In the data rows, 128 means zero.
Every row has a hidden score. In each pair, how much higher is the second row's than the first's? 15 means about the same, 30 much higher and 0 much lower. The score is a weighted sum of the row's numbers plus the product of two more (or one squared), each taken from its middle value.
99 181 106 71 99 97 158 81 91 72 126 113 159 116 165
127 138 93 122 121 119 99 110 109 111 112 94 86 118 133 -> 18
104 122 108 114 89 185 118 108 96 151 169 107 124 97 124
95 134 115 110 147 144 119 108 110 156 157 122 125 139 133 -> 14
91 132 127 122 153 93 91 99 97 148 117 143 88 129 100
112 116 93 113 140 133 115 126 104 139 140 105 111 138 126 -> 13
233 92 209 170 131 76 188 95 152 147 51 204 86 157 115
106 111 92 120 132 134 124 85 89 152 127 107 89 128 114 -> 25
113 95 127 156 87 97 93 108 152 141 92 116 104 87 124
179 154 91 179 87 104 191 79 91 101 45 124 165 100 113 -> 13
87 113 105 105 146 162 123 132 132 170 193 150 93 83 85
207 150 173 138 104 113 188 112 89 120 108 160 101 137 137 -> 10
93 150 106 96 133 161 123 151 128 151 182 96 149 118 143
106 72 93 142 115 99 92 90 120 106 100 91 92 127 95 -> 22
104 148 120 143 158 90 89 116 105 143 110 138 84 153 117
128 118 102 132 162 142 110 186 121 188 142 105 110 160 119 -> 9
163 197 179 246 100 98 93 172 216 67 49 106 199 137 201
90 195 115 68 89 216 165 87 109 190 176 127 159 133 162 -> 15
125 94 117 124 123 154 117 117 108 138 159 97 91 88 108
129 81 147 132 106 151 120 87 127 116 105 116 97 79 92 -> 17
131 200 111 114 95 76 155 115 128 73 127 116 103 114 148
85 119 107 101 138 146 131 107 110 165 168 128 138 138 118 -> 22
185 208 245 211 123 84 105 166 239 71 53 208 139 228 220
213 107 165 160 142 49 240 109 139 140 62 196 102 149 110 -> 6
134 156 119 98 83 148 116 112 98 96 151 109 131 81 138
121 80 169 128 117 124 118 121 167 82 114 171 107 117 109 -> 25
124 157 147 148 88 67 152 145 139 75 48 98 120 139 142
135 105 102 151 150 103 105 104 89 106 96 111 99 107 93 -> 18
196 92 196 135 141 129 200 81 114 114 121 187 108 179 91
107 95 150 132 105 152 135 79 133 140 147 92 100 107 112 -> 19
118 122 134 105 78 174 107 105 98 122 177 118 146 96 113
92 137 94 104 132 140 99 141 134 147 156 107 138 129 143 -> 14
240 92 255 209 78 62 250 100 115 168 74 221 138 192 131
105 121 121 132 127 193 202 163 165 205 120 155 86 84 107 -> 25
107 165 92 94 120 171 100 138 138 142 167 97 153 134 149
134 137 126 103 110 177 98 140 128 129 204 105 123 99 139 -> 15
112 114 115 95 120 155 113 109 97 126 137 122 140 114 119
93 91 103 120 118 125 108 91 100 149 119 106 102 127 96 -> 18
217 91 191 156 186 97 255 154 147 171 56 230 124 219 107
210 107 185 152 79 129 169 125 114 87 150 120 100 164 93 -> 16
130 182 135 160 101 55 132 81 111 122 83 178 144 118 115
121 120 137 164 203 60 110 128 99 78 73 112 107 131 114 -> 25
146 130 166 85 133 164 128 82 97 88 185 146 150 160 110
88 94 97 122 181 93 90 136 91 136 132 91 99 138 111 -> 14
140 129 115 201 99 86 105 149 192 105 57 95 173 106 134
119 183 97 111 139 147 103 153 140 100 137 116 117 139 151 -> 17
121 220 140 93 98 209 148 100 130 166 151 182 136 133 187
197 139 142 254 87 148 181 185 232 137 130 148 231 126 150 -> 20
126 147 96 115 131 154 112 145 120 128 153 89 122 128 128
142 168 154 157 79 71 91 114 122 115 43 135 112 153 143 -> 15
96 156 114 94 109 196 133 107 116 195 176 145 152 146 155
117 70 103 169 131 64 92 127 130 126 80 90 117 103 113 -> 14
102 147 105 92 144 161 117 129 121 137 161 96 147 139 135
95 107 105 114 146 129 135 101 92 152 126 113 111 144 131 -> 19
104 109 99 132 132 119 93 96 99 153 117 113 90 138 112
139 105 122 173 92 75 125 121 190 93 40 142 108 97 83 -> 20
102 88 98 144 143 117 104 92 94 113 103 97 88 134 117
120 86 103 122 119 112 92 138 150 115 75 124 113 98 112 -> 10
130 136 100 150 180 150 113 172 125 118 137 145 95 148 137
99 129 112 123 140 132 124 131 113 144 133 125 102 151 126 -> 11
113 112 124 95 88 149 106 123 101 145 156 98 158 83 112
102 175 101 97 142 162 132 152 135 141 153 119 137 140 143 -> 20
100 140 96 106 135 143 124 117 115 162 162 120 123 137 131
120 159 91 104 119 156 92 150 132 144 167 90 133 120 142 -> 12
102 98 103 112 142 126 120 99 89 129 130 104 108 141 120
97 145 97 100 147 144 115 121 101 144 151 106 128 137 133 -> 12
85 91 95 102 141 158 139 127 95 166 162 120 134 134 103
122 207 111 89 91 173 100 104 115 142 164 104 153 102 169 -> 8
107 130 112 122 162 120 108 113 103 160 123 132 95 130 123
118 163 91 98 130 162 103 165 129 110 167 100 136 126 165 -> 14
140 148 136 210 101 122 152 159 197 74 55 143 177 103 174
102 98 93 129 114 103 101 83 105 142 114 104 106 123 84 -> 10
115 85 125 133 115 116 90 87 124 119 102 119 106 104 91
98 203 128 70 105 223 144 84 107 185 167 132 180 137 184 -> 10
136 117 132 127 184 182 125 185 112 123 153 112 140 127 128
107 111 107 135 127 72 89 81 124 118 79 119 87 143 111 -> 14
104 162 115 104 110 186 158 106 111 197 170 145 138 154 168
148 136 111 126 106 126 113 113 124 102 138 98 90 84 122 -> 12
92 127 106 104 109 109 93 104 105 126 120 89 111 129 144
221 100 205 159 118 99 196 79 117 149 75 193 85 176 101 -> 13
138 153 111 123 103 111 130 120 117 100 130 91 90 81 116
147 111 101 181 156 79 93 115 110 69 60 123 102 163 128 -> 26
103 96 101 163 113 57 91 125 154 117 76 88 122 113 116
102 137 94 95 115 156 106 115 104 164 158 94 135 102 125 -> 12
128 155 118 95 115 166 100 162 123 116 173 94 165 112 150
85 157 95 65 100 126 100 81 105 148 177 91 160 85 121 -> 12
150 123 114 153 115 83 151 107 87 66 68 118 93 91 119
168 88 103 205 109 133 202 201 184 96 80 125 218 115 140 -> 20
89 154 110 102 98 167 156 107 96 190 136 142 127 124 133
97 142 98 86 109 180 136 132 112 163 167 114 152 114 153 -> 13
133 160 121 103 101 150 101 149 108 92 158 100 151 120 171
100 112 102 102 141 161 101 116 108 148 161 101 132 122 122 -> 18
150 111 98 159 115 73 129 87 101 92 76 89 105 93 106
103 70 146 97 155 100 106 180 173 118 138 142 106 146 129 -> 19
144 76 202 113 175 81 193 184 106 107 175 195 139 91 89
100 145 103 97 151 149 119 155 135 170 155 125 114 156 148 -> 18
101 133 103 69 117 180 107 137 104 149 188 87 161 130 135
104 79 98 149 125 96 94 106 112 143 108 116 119 109 115 -> 20
190 74 194 157 134 125 120 104 191 107 69 201 121 117 119
111 85 157 117 255 107 144 254 169 80 187 122 102 117 102 -> 22
144 84 106 195 103 63 109 119 154 73 52 102 154 93 105
165 99 200 128 89 122 179 149 111 87 169 165 117 147 85 -> 13
97 160 104 104 138 156 105 161 129 144 170 120 127 130 148
103 113 96 114 121 147 109 115 114 144 161 92 126 108 106 -> 14
137 109 111 117 116 56 166 135 148 74 75 156 110 84 118
145 179 113 142 135 83 129 133 151 108 132 161 120 94 110 -> 9
168 177 110 125 174 145 116 123 112 88 76 98 99 80 154
84 70 120 126 244 77 102 180 132 121 152 117 117 152 87 -> 18
244 116 251 186 103 103 255 109 151 236 62 255 128 157 93
117 143 96 118 107 122 102 116 121 112 130 99 110 112 141 -> 29
92 101 115 130 130 135 112 109 96 153 142 101 108 90 83
216 87 214 154 97 114 165 106 114 132 86 182 86 155 109 -> 9
158 147 108 137 96 63 184 88 98 68 76 122 105 94 111
255 74 250 186 176 81 252 102 124 169 104 207 133 252 104 -> 17
117 96 151 95 106 138 91 104 126 114 126 145 127 112 86
106 124 116 120 171 186 153 161 95 146 153 110 133 135 129 -> 21
193 87 117 189 102 106 226 140 127 114 65 130 179 113 88
171 106 136 211 109 67 130 122 190 91 79 131 156 87 130 -> 17
124 92 116 163 88 73 95 134 175 97 64 102 116 99 91
111 81 114 171 112 78 93 112 139 113 79 90 113 94 117 -> 14
228 95 229 159 183 90 230 110 149 159 84 214 88 225 91
155 182 100 144 102 75 173 134 131 67 110 105 98 104 147 -> 11
117 111 119 159 154 50 110 85 130 124 125 142 155 98 111
162 88 173 113 148 137 147 114 143 78 137 179 135 154 87 -> 22
104 79 118 114 85 133 110 107 113 131 147 108 113 83 87
104 135 136 142 112 152 160 145 131 185 120 133 101 109 109 -> 16
113 189 91 96 86 123 114 141 107 76 136 96 150 133 183
92 151 92 93 136 163 121 142 124 172 162 112 145 145 134 -> 14
109 121 98 113 147 163 119 134 108 151 167 104 115 131 119
102 123 104 93 133 148 104 112 123 146 145 110 133 128 128 -> 14
87 124 98 99 143 146 123 125 121 168 153 107 138 132 124
198 141 133 186 132 66 147 130 88 114 52 88 131 113 136 -> 11
179 163 118 156 159 130 95 183 134 76 107 101 94 135 159
106 157 113 110 152 119 124 151 140 154 133 151 107 155 163 -> 15
92 129 100 89 128 193 129 135 130 161 189 89 168 123 132
91 112 98 117 138 130 141 131 96 145 158 116 113 131 119 -> 18
129 102 128 96 110 139 117 91 110 89 131 142 140 78 125
99 166 147 117 79 192 184 98 87 195 128 158 115 130 153 -> 22
109 166 111 92 153 160 112 163 147 144 162 125 133 153 155
103 105 97 113 109 136 103 114 116 169 134 110 93 91 84 -> 15
146 157 141 102 85 126 134 145 102 83 146 117 126 89 147
129 104 143 100 94 163 119 98 95 112 152 123 142 96 110 -> 18
134 70 141 145 96 103 94 86 151 65 82 147 110 109 130
151 117 136 118 122 94 174 102 134 82 81 189 134 101 137 -> 7
152 116 138 107 212 186 96 148 154 108 128 133 145 144 127
87 159 101 101 149 151 121 139 136 158 163 113 143 123 151 -> 14
109 97 102 138 136 107 115 98 93 113 93 90 112 112 89
197 85 148 180 112 54 166 99 90 74 75 110 157 113 99 -> 7
101 138 110 86 143 163 98 147 131 125 180 98 163 106 121
143 87 92 174 108 54 121 86 97 69 67 95 128 97 98 -> 19
91 134 91 105 137 138 114 121 101 171 131 106 121 135 133
100 105 96 136 162 116 114 97 94 147 110 114 86 133 89 -> 20
123 160 118 120 92 156 104 83 120 132 138 113 117 130 149
96 147 101 85 118 169 116 144 121 142 173 94 175 142 159 -> 12
97 151 91 92 125 167 98 152 137 147 160 103 130 151 145
140 144 141 102 86 170 110 107 97 114 170 118 117 83 131 -> 14
112 78 134 128 210 70 160 175 132 92 129 121 100 133 97
101 140 137 138 141 74 91 95 109 139 115 156 120 128 96 -> 13
157 147 145 107 91 132 138 108 102 70 128 131 131 102 137
115 150 121 122 160 97 99 123 99 106 93 110 113 187 170 -> 19
152 145 121 189 114 118 116 82 88 133 77 176 130 110 129
109 144 97 97 159 161 108 149 120 162 175 112 141 139 139 -> 9
215 197 200 255 242 85 113 255 255 116 165 211 183 178 158
102 149 105 82 127 138 116 142 137 135 188 99 145 94 135 -> 14
92 137 91 109 146 163 115 142 116 176 156 114 135 129 130
94 127 104 76 131 171 132 110 109 157 183 93 148 127 126 -> 14
112 108 100 114 138 67 119 107 92 88 94 104 98 134 115
232 80 241 154 192 105 228 117 144 138 113 230 84 241 85 -> 17
96 119 100 110 197 115 102 163 135 147 165 121 113 152 114
86 164 96 63 122 122 133 103 93 125 167 101 132 84 116 -> 12
147 187 93 139 151 117 116 152 137 87 130 126 92 119 139
109 70 114 146 109 121 117 84 122 138 115 92 87 95 84 -> 20
100 183 119 95 136 141 94 144 150 134 171 116 140 136 152
101 135 95 98 115 166 98 127 140 154 159 93 135 116 124 -> 17
117 106 135 163 90 66 93 156 191 85 49 147 103 101 118
99 197 133 88 87 221 186 98 101 205 149 176 140 135 182 -> 7
143 128 124 106 98 154 114 138 118 107 152 98 115 88 143
88 125 95 89 137 178 139 122 102 164 184 100 162 135 130 -> 17
136 159 132 102 80 153 127 104 131 120 183 91 109 119 92
118 122 137 151 99 130 142 161 140 167 71 153 109 105 112 -> 25
96 150 126 114 158 121 99 129 106 128 124 126 104 169 156
150 180 176 168 116 81 108 177 220 94 72 178 133 170 187 -> 14
122 127 103 94 103 172 88 132 125 119 161 106 158 99 142
168 116 195 104 159 126 160 82 132 86 172 193 141 157 104 -> 17
155 149 136 107 86 133 126 127 99 86 135 121 130 79 159
172 172 136 128 124 133 119 162 132 68 135 88 91 94 136 -> 16
84 165 100 100 142 166 119 152 133 149 162 109 142 141 134
111 135 126 108 155 181 107 176 132 138 190 109 140 97 104 -> 14
110 129 115 90 89 152 96 122 101 106 159 112 138 89 131
89 150 126 107 154 138 121 153 124 150 150 123 127 148 139 -> 16
99 200 151 102 101 150 97 111 144 168 150 156 112 147 165
104 102 93 149 171 58 99 119 91 109 97 120 104 138 88 -> 17
165 68 139 162 144 118 106 122 107 82 88 97 93 98 105
105 84 147 94 134 140 91 109 164 108 151 149 160 108 88 -> 13
120 128 111 97 147 190 124 173 124 153 178 112 136 118 142
105 88 120 103 78 160 90 110 97 126 165 127 127 78 107 -> 18
90 71 107 130 134 98 129 83 123 137 117 88 87 115 83
85 166 135 85 89 103 110 86 136 158 153 135 92 90 100 -> 7
126 88 158 103 104 144 110 107 99 116 154 140 128 115 98
103 92 108 128 188 96 98 164 120 108 128 94 117 134 103 -> 15
96 119 102 108 175 156 132 151 125 136 148 119 135 149 145
116 133 99 112 100 204 146 103 102 169 154 117 122 88 129 -> 13
102 86 93 130 131 109 115 88 100 153 116 114 84 133 94
108 171 123 121 148 131 115 141 127 132 120 148 104 169 152 -> 16
100 157 96 81 128 166 102 145 134 150 169 108 147 119 139
88 101 108 111 142 137 147 118 93 162 152 115 117 129 108 -> 20
96 148 100 67 124 151 120 103 113 164 168 112 164 140 128
113 70 94 135 113 102 95 96 120 120 93 108 90 111 93 -> 24
171 169 97 127 155 158 111 114 112 77 77 91 98 82 158
95 189 126 84 127 159 113 129 135 173 154 130 119 145 141 -> 12
117 184 93 90 85 189 123 106 111 141 159 105 139 95 159
100 172 101 79 110 156 88 121 146 155 167 116 148 137 159 -> 14
112 82 92 145 153 77 89 89 92 124 105 91 96 122 92
122 174 109 89 86 156 113 116 147 124 164 90 150 91 135 -> 8
117 175 101 97 118 165 90 161 158 125 161 113 131 140 168
123 88 100 169 121 66 94 108 152 82 38 98 131 125 85 -> 18
86 96 106 116 130 158 139 117 88 184 162 127 115 107 98
105 80 111 144 152 138 124 93 105 128 108 92 99 116 93 -> 20
255 182 255 255 123 57 204 101 207 212 54 245 177 244 152
105 137 100 99 141 153 101 154 139 132 166 89 126 129 144 -> 22
244 125 191 250 90 145 238 145 193 194 134 206 198 123 105
85 71 131 111 240 92 106 194 123 110 167 115 123 150 84 -> 22
99 82 99 132 118 101 100 86 119 135 105 89 84 131 94
125 160 94 110 116 146 90 125 108 123 162 99 136 121 135 -> 10
117 125 92 123 144 128 108 108 104 120 118 101 114 148 139
143 172 99 101 124 147 111 161 121 100 152 88 134 113 150 -> 8
162 148 140 130 83 119 134 120 105 78 140 113 90 102 115
86 86 119 131 104 86 115 102 114 115 114 115 98 84 135 -> 20
103 130 96 96 122 149 122 119 106 150 146 88 145 130 140
100 132 108 117 170 142 125 150 125 138 137 131 114 172 134 -> 21
85 144 118 84 151 153 123 124 122 155 154 115 138 146 133
199 114 229 165 142 100 169 122 220 163 49 254 119 149 84 -> 8
161 114 158 116 153 91 170 122 93 81 142 144 90 182 92
138 120 128 116 106 151 93 141 102 94 149 119 131 103 145 -> 17
135 106 144 105 96 146 127 139 88 80 168 152 154 82 131
105 150 102 108 134 180 133 133 124 150 154 116 136 136 152 -> 16
147 121 145 93 94 151 129 109 99 80 155 145 147 98 118
114 168 98 99 98 198 115 132 132 155 179 105 151 105 140 -> 13
196 92 223 119 111 122 179 108 115 125 122 205 123 152 104
225 210 255 223 130 76 148 138 255 191 79 255 101 161 111 -> 13
147 143 148 116 105 145 122 115 103 95 143 136 145 103 139
106 77 122 115 122 164 124 97 94 143 136 96 131 101 100 -> 19
117 85 98 154 124 90 98 113 116 131 89 90 104 112 98
255 109 255 255 228 255 255 207 255 255 194 231 255 255 174 -> 14
112 181 131 108 111 166 147 128 131 166 147 137 148 181 179
157 131 152 119 107 151 159 113 91 68 135 128 124 111 119 -> 19
213 123 255 146 217 91 223 156 196 154 93 255 99 255 144
109 89 92 141 141 91 106 91 93 126 99 107 85 124 94 -> 20
132 125 133 182 128 74 120 115 167 92 50 103 155 79 153
146 124 113 209 77 71 115 174 206 81 65 88 167 101 164 -> 23
